In the rows, 128 means zero.
The rows below come in pairs that one turn or mirror swaps. Which row does each named row swap with?
The rows were stretched afterwards, more along some directions than others.
tis: [119 128 105 117 120 128 132 126 128 124 138 153 166 112 144 141  98 121
 125]
siz: [110 108 111  97 127 116 120 124 129 128 145 150 146  94 153 145 108 145
 123]
befe: [120 118 106 113 110 111 118 136 142 127 160 160 165 106 142 135  97  92
 131]
padi: [110 118 113 119 102  96 113 139 148 130 146 157 156 103 137 130 103  99
 152]
tufel: [ 90  92 122 134 107 124 147 151 119 132 147 154 153  99 144 142 104 124
 116]
Gapok: [109 113  94 125 109 122 116 133 128 131 162 162 186 110 127 124  85 107
 124]
fesav: [120 119 106 114 100 104 115 131 147 132 153 153 156 105 143 132  96  95
 147]
kini: [ 90  93 122 138 101 120 144 149 119 132 144 150 151 100 146 143 105 126
 115]
Rura: [ 95 115  89 118  87 122  86 111 118 131 159 163 152 119 153 139 107 120
 120]
rof: [ 90 115 114 126 127 126 123 133 127 121 140 117 138  85 146 139 102 127
 107]
tof: [102 132 109 108 123 107 116 135 160 141 137 151 139  81 171 130 106  93
 145]
mili: [ 94 114 116 130 131 136 111 127 136 128 141 127 145  78 145 124 110 113
 116]
Bune: [102 128 106 107 117 115 114 128 155 143 143 152 140  78 169 122 110  90
 142]
Fufup: [118 129 106 111 117  97 116 135 149 133 144 141 126  96 151 138 103 116
 131]
sufin: [ 89  94 118 142 106 106 134 155 124 135 143 162 146  99 146 135 114 126
 117]
zad: [ 96 111 110 124 126 137 100 122 128 130 142 124 144  89 132 125 106 111
 115]
nadud: [ 96 101 108 123  81 120 127 121 130 138 137 148 151  97 171 135 117 112
 144]
til: [112 142 126 121 138 100 130 123 138 112 137 144 141  95 167 146 126 128
 133]
nepe: [ 97 103 109 122  87 123 129 121 129 135 136 152 153  99 171 134 117 112
 145]
gog: [103 117 106 129 111 123 129 140 125 121 143 120 138  97 148 144 100 126
 107]
zep: [121 108 109  93 123 111 134 131 131 131 149 157 148  95 165 142 104 137
 126]
Ked: [ 96 110  87 114  85 125  88 111 114 132 162 164 154 124 148 141 106 121
 116]
Nugir: [ 97  94 109 110 104 102 105 142 123 139 163 179 142 111 136 145 100 131
 115]
sipu: [105 115 111 118 127 114 104 112 125 124 143 159 141 104 144 135 122 152
 128]
dirub: [ 93  99 122 142 107  93 125 149 134 130 137 151 150  96 135 130 113 126
 127]
danin: [119 121 101 134  93 111 128 128 125 132 153 154 169 112 146 128  97 123
 142]
somis: [124 119 105 116 120 116  88 120 146 136 137 135 146  92 138 114 107 102
 141]
dol: [127 118 105 113 119 136 144 136 134 134 148 146 170 100 149 138  93 117
 117]
vivus: [117 118 108 110 105 104 118 138 146 131 154 155 154 103 148 133  98  90
 142]
sovun: [ 99 118 112 129 118 123 131 138 123 117 142 121 139  94 150 140  99 125
 107]
Fuz: [ 99 125 112 111 114 120 118 123 158 143 145 152 150  74 176 127 113  98
 143]
pafas: [125 104 101  91 119 116 132 134 135 135 151 154 151  93 160 145 100 132
 122]
fasi: [ 85  94 124 140 100 109 140 154 122 134 144 153 147  97 147 140 107 125
 116]
fovos: [121 120  99 126  99 119 129 128 127 129 159 162 185 117 145 131  95 115
 129]
Dinad: [ 88 114 119 123 111  85 111 143 134 131 161 172 142  95 156 152 105 136
 119]
vuz: [116 119  98 132  97 117 128 127 123 127 156 159 179 113 146 133  94 124
 131]
mol: [ 95 130 105 129 103 133 103 108 125 120 146 156 153 116 143 145 108 131
 128]
Gigir: [106  90  99 108 117 119  91 136 128 143 159 180 152 112 122 124 101 118
 113]
vebi: [113 132 105 107 123  98 112 133 155 141 138 141 130  85 159 126 100  97
 143]
pofek: [110 143 125 121 130 107 126 127 142 120 145 144 139  92 167 150 127 126
 132]
fune: [101 130 103 128 104 133 113 116 125 123 139 154 154 111 143 139 106 124
 130]
Lin: [113 127 104 126 129 137 119 112 126 131 145 125 151  85 147 131  90 126
 134]
Nis: [103 130 103 123 117 126 116 121 133 122 137 158 158 109 148 146  99 125
 130]
nidi: [ 99 100 106 110 104  96 102 140 127 139 162 175 138 107 146 146 104 134
 116]
zir: [106  90 100 106 115 116  97 140 121 141 166 173 160 118 110 129  90 116
 113]
tobop: [ 98  92 104 119 106 108  96 143 124 139 158 175 141 108 129 141 100 128
 117]
Nudom: [ 94 104 109 118 104  96 100 142 130 136 161 171 137 100 145 147 104 136
 115]
dafad: [ 89  97 128 132 109 124 147 147 119 130 149 152 157 101 140 149  95 123
 125]
vugod: [103 112 110 120 125 107 107 110 124 127 137 152 140 100 144 132 124 150
 130]
Vizu: [ 93 101 119 144 106 103 118 145 132 132 133 157 141 101 139 124 121 127
 124]
maro: [107 123 105 132 128 141 124 112 129 128 148 127 152  79 145 141  91 133
 128]
Daral: [119 118 101 128 132 114 117 112 115 119 140 156 159 122 133 118 118 133
 125]

Ked pairs with nadud
vivus pairs with vuz
mol pairs with Fuz
Gigir pairs with Vizu
dafad pairs with Dinad

